In the rows, 100 means zero.
Turns in one plane each, and the order they were made in; the first pair answered
z150 (before => after):
101  124  50  110  123  107  111  96  96  100  45  100  91  84  108  108  83  102  104  97  91  108  88  123  149  144  169  129  96  83  102  131  53  96  122  120  91  108  123  109  85  143 => 105  126  49  101  119  103  109  100  96  103  50  107  86  75  114  100  79  87  100  98  81  112  96  129  145  152  162  124  102  90  99  135  54  88  122  120  96  109  120  105  88  137
104  96  101  85  100  99  110  104  97  100  101  96  98  101  99  100  96  86  103  118  97  93  114  114  84  93  90  91  100  104  98  122  116  96  112  93  83  102  87  88  120  100 => 109  91  116  96  102  98  106  104  105  104  106  94  95  107  95  93  99  82  102  112  100  93  116  111  84  99  86  100  95  112  99  104  113  89  106  90  89  107  92  80  108  99
87  106  77  97  101  73  96  103  87  102  107  98  105  88  108  112  92  117  96  90  91  115  71  93  108  108  86  71  112  100  104  103  106  114  74  78  111  101  105  113  109  77 => 92  106  80  98  103  67  93  101  91  111  106  97  105  85  111  108  85  108  89  88  86  123  72  99  105  109  86  70  116  98  103  104  111  105  72  80  115  101  102  104  106  73
z730 (before => after):
90  102  107  124  98  93  97  99  110  117  116  88  111  123  82  101  118  92  103  80  82  93  101  112  82  127  100  78  67  143  108  59  113  96  77  99  114  132  108  93  96  87 => 91  103  114  144  107  97  105  97  104  115  109  91  93  116  75  90  118  105  110  92  90  100  81  109  88  133  94  104  55  121  102  73  72  87  94  94  119  135  106  98  81  105
102  87  113  98  98  108  95  92  116  81  109  102  115  120  76  122  121  114  131  96  128  75  89  69  100  95  119  124  82  108  104  70  94  132  104  94  73  92  127  125  97  115 => 100  88  101  88  112  125  94  99  105  94  95  116  100  120  92  98  90  75  116  96  111  73  117  107  93  109  128  132  79  112  80  92  83  97  130  133  77  94  112  118  95  145
83  81  99  101  80  106  110  86  104  92  87  105  121  109  93  120  130  123  110  106  99  110  75  85  98  97  100  82  119  89  100  108  106  114  101  92  109  93  101  105  97  82 => 88  81  102  101  88  126  117  94  93  98  75  112  99  106  100  96  115  102  99  108  91  103  91  114  95  105  109  99  109  80  89  130  82  81  129  126  110  97  85  104  93  110
98  112  102  82  90  74  90  88  83  105  95  104  83  90  94  118  111  105  95  95  88  115  141  107  70  101  106  88  97  102  93  101  141  96  86  87  99  129  119  92  109  82 => 96  116  115  101  96  71  99  86  82  100  92  108  69  85  83  114  123  129  108  109  107  122  120  101  74  95  100  107  79  83  94  107  104  95  94  80  96  128  118  98  94  95
z473 (before => after):
111  94  128  118  101  98  90  89  110  103  104  94  103  104  76  105  115  113  106  79  114  103  89  80  104  97  84  116  82  113  118  75  105  113  100  91  101  93  102  92  89  78 => 122  89  129  99  102  121  98  91  117  99  97  95  101  116  78  104  99  81  103  83  106  85  118  106  98  94  93  114  85  121  93  89  110  96  116  113  92  90  92  95  97  104
128  103  87  91  78  127  82  120  96  112  124  107  109  110  94  88  83  62  108  92  88  97  116  113  99  98  133  84  110  136  81  90  141  102  131  114  116  86  117  91  117  101 => 107  119  75  113  76  107  73  120  84  119  116  116  108  98  109  79  78  82  96  75  77  116  87  102  109  117  140  76  120  129  104  83  118  109  114  109  144  91  124  91  97  85
102  94  96  90  92  111  107  100  93  89  101  98  117  103  88  108  98  101  105  115  106  91  119  102  105  86  99  90  109  108  90  90  129  101  103  97  96  87  94  97  115  103 => 92  105  82  90  94  112  98  102  83  95  94  106  112  94  101  102  92  98  93  105  93  95  113  105  114  104  106  83  117  105  91  96  118  98  101  110  110  86  96  103  109  101
114  97  119  113  115  79  104  114  111  82  103  80  93  113  85  99  103  94  135  76  118  95  81  93  87  111  90  112  101  97  112  95  106  82  109  86  101  97  76  116  98  123 => 113  95  114  103  120  83  105  116  101  79  97  87  90  112  91  92  90  80  129  78  114  91  93  110  86  108  98  104  106  100  103  103  104  74  117  99  107  98  68  121  108  129
Pairs:
Between the rows of a pair lie 2 to 3 turns.
84  103  68  121  90  71  91  111  104  103  105  99  91  106  86  97  95  97  90  100  88  97  97  103  110  107  122  110  106  85  100  135  76  78  92  113  102  92  91  116  78  99 => 88  103  66  111  90  74  87  110  110  106  101  100  97  108  89  99  91  90  78  93  78  94  106  106  108  107  127  101  114  93  96  135  96  77  87  110  103  93  96  112  83  89 -> z730 then z730 then z730
95  129  83  108  89  96  89  90  81  105  110  109  102  68  97  125  107  109  102  117  105  115  86  90  109  91  109  75  129  90  99  131  91  84  94  87  106  104  91  124  97  83 => 105  114  94  98  81  99  91  93  91  108  119  103  112  82  89  135  107  91  107  121  105  99  104  99  98  76  107  68  126  106  89  119  127  88  89  77  91  100  93  113  108  77 -> z473 then z730 then z730
100  99  101  109  104  101  97  103  105  109  103  95  127  121  95  107  107  106  83  86  135  97  108  68  107  98  74  111  96  115  95  92  137  109  98  105  76  94  118  49  87  109 => 89  108  90  119  114  110  102  105  90  107  84  106  105  107  107  82  99  105  76  89  133  102  97  81  108  117  78  128  94  103  87  107  92  94  116  122  90  97  109  59  64  130 -> z730 then z473 then z473
107  109  106  124  121  69  123  105  90  91  92  110  100  66  125  102  87  112  96  123  90  102  90  79  122  99  93  98  140  62  113  112  68  96  130  97  107  97  94  113  82  118 => 121  89  131  109  115  87  112  120  112  107  100  102  97  95  122  93  79  58  83  103  65  90  135  116  96  92  91  108  125  110  94  92  112  74  120  123  98  102  96  81  83  130 -> z473 then z730 then z150
115  84  135  105  109  88  99  99  103  106  102  79  72  94  87  88  96  61  107  106  92  121  101  107  101  94  76  115  68  111  74  128  88  69  111  100  96  106  82  58  71  111 => 105  95  103  86  103  92  88  105  103  117  95  94  99  101  112  83  87  47  87  74  65  114  117  109  114  114  107  84  80  134  94  111  116  78  93  125  118  91  93  66  73  101 -> z150 then z730 then z473
96  87  147  137  110  98  86  119  117  114  99  95  96  119  100  82  123  92  80  73  99  97  91  97  86  112  82  147  51  135  117  52  103  70  73  113  107  117  131  52  62  97 => 92  91  135  131  98  91  78  110  123  109  104  94  118  121  99  96  133  110  81  62  99  95  87  78  100  107  91  122  64  141  130  33  124  96  57  100  108  106  141  67  76  74 -> z473 then z473 then z730
120  107  73  77  95  113  95  118  102  90  85  119  115  110  95  93  82  90  94  73  93  89  121  92  127  94  132  65  116  108  98  94  113  103  114  111  95  87  100  102  108  96 => 121  104  105  106  107  116  104  118  97  89  78  111  69  103  82  76  86  104  109  101  114  96  101  102  115  103  114  111  84  85  86  110  55  85  133  103  88  101  89  98  81  123 -> z473 then z473 then z730
92  108  70  79  89  111  88  112  112  107  87  124  121  111  130  89  90  92  82  63  92  80  114  104  109  120  147  86  104  131  118  67  118  102  87  136  113  97  123  102  85  105 => 104  87  100  69  89  130  92  107  128  98  99  104  124  124  108  106  98  89  102  77  104  64  133  111  102  91  137  98  90  137  98  64  136  104  90  127  78  99  120  98  106  113 -> z473 then z473 then z473
108  105  85  85  97  81  110  92  94  88  116  95  114  93  86  132  102  122  114  127  105  102  98  91  100  76  88  67  120  71  101  117  114  116  99  61  92  102  88  124  134  71 => 109  101  91  81  108  98  115  90  91  83  109  95  101  88  88  121  93  115  114  144  110  93  103  104  98  80  94  83  114  58  84  140  94  100  120  69  90  100  78  127  130  97 -> z473 then z730
97  93  106  110  100  94  103  93  94  93  92  109  99  85  98  111  104  117  97  109  116  88  69  88  101  106  96  90  99  91  109  106  88  108  95  71  103  97  101  97  103  92 => 90  101  91  104  106  87  98  100  89  109  93  113  97  85  113  103  92  84  75  97  99  90  86  108  94  116  106  86  106  104  107  107  97  92  92  90  118  99  94  90  100  92 -> z730 then z473 then z730
104  113  90  66  127  119  98  138  97  83  80  98  125  107  66  97  97  93  88  116  114  69  117  124  92  77  132  103  84  83  97  100  74  102  133  101  81  85  79  142  102  100 => 109  108  86  58  117  112  88  134  103  86  87  96  137  108  65  104  100  88  84  105  107  67  124  123  96  68  139  88  91  95  96  86  97  108  127  102  82  82  87  146  110  93 -> z730 then z730 then z730
110  102  99  91  83  79  107  113  125  98  119  99  88  132  81  95  71  45  87  132  89  110  129  138  81  82  101  99  122  105  93  131  92  85  106  87  77  106  74  91  134  93 => 106  101  102  90  75  62  103  108  129  94  130  93  106  131  73  111  84  63  91  127  91  114  123  120  88  71  92  87  128  109  103  116  115  98  91  69  77  105  85  93  139  71 -> z730 then z730 then z730
117  98  93  100  103  92  127  88  100  95  128  81  82  97  113  113  106  114  111  136  110  105  101  111  82  97  87  93  108  89  76  137  66  93  123  81  85  99  70  107  108  114 => 104  112  78  108  105  81  120  89  91  98  121  87  82  88  123  100  104  125  100  125  105  114  84  107  89  108  91  82  115  82  84  136  53  94  119  83  101  101  67  111  102  106 -> z473 then z473
125  102  91  98  97  115  103  102  103  81  102  105  124  114  92  128  103  121  104  99  125  80  93  95  104  86  134  82  80  100  106  96  119  129  99  102  79  86  101  119  111  104 => 119  103  86  96  110  123  110  108  88  86  95  107  103  104  106  105  87  98  95  113  116  86  104  118  99  87  130  91  85  86  93  127  93  102  124  122  85  94  81  123  107  128 -> z730 then z150
94  94  85  89  93  95  84  105  109  75  106  85  103  103  101  109  100  118  101  86  95  99  111  83  123  87  115  81  103  102  135  98  138  114  99  82  92  99  105  114  95  78 => 85  100  75  100  95  88  82  105  101  87  98  98  104  97  118  96  92  109  88  76  83  106  109  92  117  103  116  75  108  102  133  103  132  103  99  93  101  103  103  101  86  77 -> z730 then z730 then z473
97  100  112  70  95  97  81  132  103  96  95  80  105  96  89  121  104  90  106  82  71  83  116  105  83  110  108  101  117  129  68  62  113  104  93  106  94  73  114  95  116  79 => 98  95  131  83  99  101  89  126  104  84  96  71  94  88  67  123  118  110  124  104  96  79  95  95  91  101  100  127  101  104  62  66  80  109  111  94  85  75  110  106  110  93 -> z473 then z730 then z473
76  123  91  116  96  76  90  98  90  94  100  105  93  85  111  104  101  117  95  97  99  117  86  89  103  108  89  100  110  93  103  102  71  100  90  101  106  99  88  100  81  88 => 78  119  90  113  103  86  93  96  88  98  97  111  88  85  121  89  93  98  87  95  90  114  98  105  99  111  93  96  110  90  95  104  70  90  95  112  113  99  84  97  84  97 -> z730 then z730 then z730
87  90  138  112  102  98  107  87  109  107  112  88  84  108  84  100  117  96  99  121  107  103  102  104  82  77  76  126  70  102  97  93  103  88  90  90  83  115  102  90  103  100 => 81  102  104  96  105  101  101  101  91  116  98  111  83  101  114  83  89  71  72  102  73  104  119  127  86  101  96  101  88  111  91  106  103  72  93  124  100  108  93  85  97  105 -> z730 then z473
78  87  123  121  86  86  125  100  89  139  108  99  88  96  116  81  99  68  105  101  75  130  89  117  115  127  95  110  112  79  111  104  93  103  93  81  121  90  115  60  93  115 => 77  87  124  125  79  88  125  96  92  136  109  100  88  95  112  82  104  80  107  103  80  130  75  109  119  124  94  114  106  82  116  98  94  112  91  78  121  88  115  62  89  112 -> z730 then z730
111  80  106  126  83  115  93  123  103  112  106  96  96  118  106  59  90  91  80  94  91  102  106  143  112  123  97  99  80  128  126  81  115  107  98  113  110  95  97  94  73  121 => 115  79  104  125  77  110  89  121  106  111  109  95  112  118  99  70  96  106  79  88  96  108  99  125  114  114  101  92  89  129  137  71  129  121  86  100  110  98  102  98  82  104 -> z730 then z730 then z730
97  98  108  94  108  102  98  119  94  120  86  96  92  102  111  113  82  68  90  89  84  96  109  115  112  101  103  72  97  126  91  85  112  75  92  131  107  112  100  108  99  100 => 100  93  132  117  105  97  91  112  103  111  93  93  96  101  95  122  111  111  104  86  111  102  81  83  117  98  97  90  80  123  110  57  95  93  78  106  99  112  115  107  81  93 -> z150 then z730
127  89  109  78  106  109  109  92  100  99  121  94  112  86  88  111  99  80  112  125  111  91  125  117  93  67  74  89  113  70  67  128  124  103  125  77  68  91  80  122  129  103 => 124  95  113  99  104  73  109  82  98  101  128  90  115  80  86  112  120  114  114  119  120  115  79  85  102  71  57  87  113  63  96  117  105  118  100  46  83  102  85  109  115  74 -> z473 then z473 then z473
116  115  128  89  89  91  73  81  75  132  113  132  82  96  106  87  76  65  107  118  75  113  76  105  117  115  83  99  97  91  103  132  115  82  127  120  137  88  64  104  92  94 => 122  105  130  70  84  97  72  79  86  129  120  122  102  105  100  115  79  59  110  115  75  97  89  108  123  96  82  82  101  104  100  120  155  100  113  105  117  84  75  105  113  81 -> z730 then z473 then z473
